In the data rows, the value 128 means zero.
Some points, each followed by its number:
[ 98 199 123 209 104 152 144  83] 0
[139 195 128 183 130 176 155  79] 1
[ 76 186 157 215  85 115 120  77] 2
[124  98 108  74 118 107 131 205] 3
[123  75 126  98 111 103 120 145] 4
[107 102 125 115  96 106 120 112] 5
[101  88 157  96 102 105 123  81] 6
[222  95 150 127 224 178 170  56] 7
[166  89 118 113 140 146 129 113] 8
[148  95 134  91 160 114 141 150] 9
[133  85 142  70 161  92 123 158] 10
[142  83 121  78 143 102 123 200] 11
[154 140 116  66 137 124 139 174] 12
[121  81 123  95 106 100 124 185] 13
[ 85 222 129 203 100 149 138  79] 14
[ 94 105 124 113 112  90 124 168] 15
[130  94 124 119 128 117 118 105] 16
[117  92 119 100 110  93 107 178] 17
[133 122 130 123 131 144 127 104] 18
[ 89 220 131 203  95 140 129  80] 19
[ 85 158 121 144  92 102 117 133] 20
[138 106 117  77 128 121 102 237] 21
[142 107 132 151 145 162 119  82] 22
[110 183 126 153  99 138 136 106] 23
[161 138 135 131 143 158 143  98] 24
[ 81 196 153 216  85 118 119  76] 25
[255  92  80  61 209 173 139 183] 26
[180  85 107  51 154 131 115 192] 27
[ 93 170 124 177 124 160 131  77] 28
[194 101 128 100 174 159 148 141] 29
[222  97 116 143 191 158 166 111] 30
[ 89 197 126 199 105 149 128  78] 31
[209  76 136 106 174 171 133  78] 32
[130 163 117 139 123 149 145 114] 33
Which three points above are nearest to each new point? Their numbers follow each, smallest number first.
[ 90 167 121 180 119 161 131  79] 0 28 31
[197  94 140  75 210 156 147 160] 9 27 29
[219  46 136  23 209 196 128 178] 26 27 29
[177  80 148 124 185 171 134  77] 8 22 32
[142  86 124 107 146 110 113 125] 4 9 16
[ 93 150 127 141  95 125 121 121] 5 20 23
[214 109  93  96 182 169 164 151] 26 29 30
[ 84 130 129 151  85  98 115 129] 5 15 20
[ 86 191 125 151  91 107 120 132] 20 23 33
[ 90 144 123 144  92 112 114 119] 5 20 23
[ 90 111 119 119 105  99 111 167] 13 15 17
[105 105 121 115  95 104 115 126] 4 5 15
[115 112 133 164 125 147 120  83] 16 18 22
[117 161 119 173 129 171 135  72] 1 28 33
[ 86 165 125 150  92 108 120 122] 20 23 33
[ 97 106 129 116 122  88 124 186] 13 15 17
[ 82 151 139 177  84 104 117 111] 2 20 23
[ 93  99 125 104 111  98 123 172] 13 15 17
[134  76 129 103 138 120 113 141] 4 9 16
[ 83 150 139 167  87  98 118 115] 2 20 23
[113 127 128 157 131 164 124  80] 18 22 28
[170  76 119  81 202 151  92 187] 11 27 29
[100 140 137 180 102 140 118  76] 23 28 31
[161  71 132  69 156 145 124 113] 8 9 29
[ 84 170 124 151  88  98 118 125] 5 20 23
[ 88 122 127 110 109  95 122 167] 13 15 17
[114  77 113  86 107  96 128 130] 4 5 17
[184  81 119  82 178 124 113 198] 9 11 27
[126 115 139 159 162 165 130  85] 18 22 24
[ 79 115 128 115 103  99 113 152] 5 15 17
[127  70 133  71  97 105 127 128] 4 5 13
[ 84 153 129 162  90 100 118 118] 5 20 23
[100  93 163 116 111 131 120  71] 5 6 16
[106 131 139 175 100 139 117  74] 22 23 28
[138 178 125 164 145 178 147  79] 1 28 33
[106 131 144 175 103 136 120  76] 22 23 28
[ 96 139 123 158  96 122 125 110] 5 20 23
[147  65 132  80 119 107 129 148] 4 9 13
[182  67 147  94 210 194 139 136] 29 30 32
[156  88 119 104 167 140 115 125] 8 9 16
[ 85 139 127 137  91  95 119 141] 5 15 20
[167 147 128 131 152 154 146  81] 18 22 24
[192  97 134 109 159 158 130 174] 8 9 29
[107 107 123 110  99 110 118 128] 4 5 16
[ 87 142 135 159  89  96 118 126] 5 20 23
[113 102 126 124  94 103 117 138] 4 5 15
[189  64 148  93 184 173 154 136] 8 29 32
[ 91 158 122 130 100 100 123 145] 15 20 23
[101  74 142  91  93 109 127  97] 4 5 6
[150  97 131 103 141 132 124 156] 4 8 9
[167  91 136 115 162 151 131  98] 8 22 32
[ 91 146 124 138  93  97 120 146] 5 15 20
[143  93 151 129 175 168 125  76] 18 22 24
[ 79 108 127 117 105  95 119 163] 13 15 17
[125 124 113 122 132 141 128 109] 16 18 33
[ 84 163 121 150 103 122 126 120] 20 23 33
[111 158 126 138 103 118 128 135] 20 23 33
[108 131 134 149 114 145 125  90] 18 22 33
[123 209 127 186 128 176 159  75] 0 1 28
[134 115 136 149 138 156 127  78] 18 22 24
[180  79 115 145 208 171 162  91] 7 30 32
[ 87 159 123 145  91 101 121 143] 15 20 23
